Each path is a new rotation, seen through one point. The rows after it are directions, each followed by how far the rotation turns it, in deg/step (0 if it stays put).
Each turn is a multiple of 5 degrees from 10 to 175, or 0.
Each row of a path follows its step; steps can be skipped.

step 0: [ -9   1  -4   4  -2  15  -8  -4   2   6   4   1 -14  18   4 -18  13  -7
   7  11  13  17  -3 -10   8   7  -3  -8 -12  10   3  -7   7  -1   1 -11
  -5  -1  -2  -4 -16  -3  -1   1 -11  -2  -6]
step 1: [ 11 -10   1  -7  18   5   0   4   2  13   2 -20   3  -6 -10  -7   7   7
  -5   0  -9  11  -5   3  15  -6   1  13  20   5  -9  11   9   4  13  -3
  -7   3   1   4   3   6  -6   1   4  11   2]
step 2: [ -7   0  -1  10  -2  15 -14   6   6   8  -2   3 -11   0   7  -4   2  -5
   0   9  -5  13  -8   4  -2   4  13 -14 -12 -14   4  11  -6 -15  -7   7
 -12  -7   1  20   4  -3  -4   4 -16   5  -5]
step 3: [ -3 -14  -6  -6  10  12   7 -11  -5  13 -11  -7 -14  -9   4   5   7  -1
  13 -10   3  17  -4  -9  10   9  -2  17   2  12  -3   1   3  -7   4  -1
  12  16  -3  -7  -6   3  -4   2  -3  -4 -10]
step 4: [  5 -13   3  11  20  10  -3  32  -1  -4   6  -3  -4   0  -2 -10  12  -8
  -3   8  -9   9   0   1  -4  -2  -4  -1   7  -5   3   1   2   1  -4  -8
  -3 -14   6  13  -4  -6 -12   5  -3 -10   6]
step 5: [-11   0 -16 -15   3  17  -4  -8  15   8 -10   3  -6   2   2 -11  -2  10
   1 -11 -12  21  13   0  -6  -1   1  -5  -2   6  11  15   4   3   6   4
  -1   6  -8   2   5   7   4   2  -9  -3  -6]
step 6: [-14 -12  -4   3  12   3  13  -2 -16   9  -6 -16 -11   2   0  -2  10 -10
   2   0 -14  -4 -22   1   6   5   3  -5   7  -6  -1   1   6  -4   1   2
  18 -11   6   9   0 -13  -5  10   1  -2   7]
step 7: [  7 -10   2   8  -2   2  -1   9   4  -6 -14   1  -8 -18   1  -3  -3   9
  -9 -10  -9  20  18   4  -3  12  -3   6   0   0   9  -1  -2  -2   2   8
 -14  -5  -9   0  -1 -13  -4  20  -9  -9  -4]
step 8: [-26  -4 -16  -5  15  10   9  -1   5   2  -2  -4  -1   8  -3   2  14  -7
   3  -3   8  12  -1  -6  -8 -17   0  -2  12  -1  13  -8 -10   4 -11   6
  17  -2  -3  -1  -2  -4   1   6  -4   3  -3]
step 9: [  9 -17   3   3   1  -2   3  -4  -3  -6 -21  -4   3  -4   2 -24  -1 -10
  -2 -15  -1   0  -2  -7   2   7  -4  -6   3  10  13   3  16  14   9  -1
  -5  -9   4  13   5  -3  -1  11   2  -1   8]
[ 3 -5  2  5 -3 -1 -4  1  3  1 -1  1 -2 -4  0 -1 -5  1  0  6 -2  0  0  1
 -2  0 -3 -3  1  3 -1  1 -3  3 -2  3 -1 -2 -1  2  1  2  0  1  2 -2  4]	140
[ 0  2 -3 -5 -2  3 -1 -3 -2  0  1  3 -3 -2  1  0  4 -2 -2  5 -1  2  1  0
  0  1  0 -1 -1  0  6 -4 -3  0 -1  3  1 -1 -4 -2  1  5  3 -3 -2  0  0]	135
[ 3  1 -2  1 -3  3 -1  0 -1 -4  2 -1  2 -3  1  0  1  1  1  0 -3 -2  2 -2
  0 -1 -5  2  3 -9  1  1  1 -1 -1 -2 -3  2 -3  1 -1  2 -2  3 -2  2  4]	130

step 0: [  4  -5   1   8  -5  11  -7  -2   4  11  -2  -3  10  -3   5   6   1  11
   2   1   5  -1  -7   0   4  -1  -6   7  -3   6  -6   8  17   2   9   3
  15   9  12   3   5 -12 -19   7   5  10   7]
step 1: [  6 -10  -5  15   6   0   3   2 -10   6   1   0 -15  -5  -3  12  -3   7
   4   3   6   4   6  -6   2  -1   0   0 -12  -6  12  -2  -5  -6   1   4
   6  -6   6  -4  16   4   6  18  -6  13  12]
step 2: [  6  -2   9 -12   2   8  -4   4   6   0   1  -4   1 -11   9  10   5  -1
  20   2  10  13  -1  -5   4   4  10  11   2  -5  -4   3  11  -5  -3   3
   8   7  11   6  -1 -13   1   2 -12   0  13]
step 3: [  2  -2  -4  15 -12   4 -11   5  -4   6  -4   8  -5   0  -2   2   8   4
  -1  19   3  -1  -8 -11  -7  -1   8   6   5  -2   2  -5  -2  -1   0  -7
 -14   5  18  -7  12  -4  -2  10  -7  12   6]
step 4: [  7   9   9   0  -3   0  -4  10   7   1  -3 -11  -7  -4  -7  -1  -2   6
   8   1  15  14  -1  -4  -9   9   2   3  -7  -6   4   3  11   5  -4   3
  12  13  -1  10  14   1 -10   7  12  11   6]
step 5: [ -7  -4   0  13   2   3   5  -7  -3  16   8  10   8  -6  -4  -7  -2   3
  15   1   3   0  11  -6  -1  -1   2   3  -1 -13  -7  -3   2  -1  -6  10
  -6  11   7  -6   7  -1  -5  10 -14  15  14]
step 6: [ -5  -8  15  -9   7  -2  -9   6   4   6  -7   1 -14   4   1   7   5  13
   3  -2   0   3  -4  -5   3  -6   4   0  -8  -2  -5  -7  11 -12   1  -2
   8   6  19   2   7 -10  -9   6  12  11   6]
step 7: [ 13  -2   9   8   2  -5  -2  -2  -2   7   2   5  -6 -10   3   1   5  13
  16   3  11   6  -5  -8  -2   6  -3   6   4   9   9   4 -11  -8  -3   1
  -7   0  -6 -10  12  -3 -13  13 -12   7   7]
step 8: [ -1 -11   8  -2  -7   2  -5   1   5  -5   2  -7  -3  -4   5  10   2  -8
  15   3  -1  11  10 -16  -4 -10   4   6   4  -9   2   2  14  -2   7  -3
  -7  13   1   0   4  -2  -2   3  13   9  17]
step 9: [-13   0  -1  13  -4  -2   0  10  11   3  -8  12  -4  -9   0   2   3   3
   1   6   1   9  -7 -12   2   5   4   4  -1   8  -7   3  -6  -9 -16   8
   4  14   7  -7  17   3  -4  -1  -6  10   6]
[ 3  1  1  2  0 -1 -4 -1 -2 -6 -3 -1 -1  1 -1  1  0  6  0  1  3  1  2 -1
  0  2 -1 -3 -1  3  0  1 -3  5  2  4 -1 -5 -1  3  1  3 -3  3  1  2 -2]	115
[-2 -5  4  0  1 -2  0  4  2 -1  2  0  0  4  0 -3  1  0  1  0  2  4 -4  2
  5  3  0 -2 -2  2  2  3 -1  2 -3 -1  1  0  0  5  1  0  1 -4  1 -1  3]	155
[ 0 -2 -3  2  2  0  0  0 -1 -2 -1 -1 -4  0  7  6  3 -2  3  0 -3  2  2  0
  4  3 -4  0  2  1  2  0  0 -1  1 -4  0 -2 -1 -2  1 -2 -2  1 -1 -3  1]	60
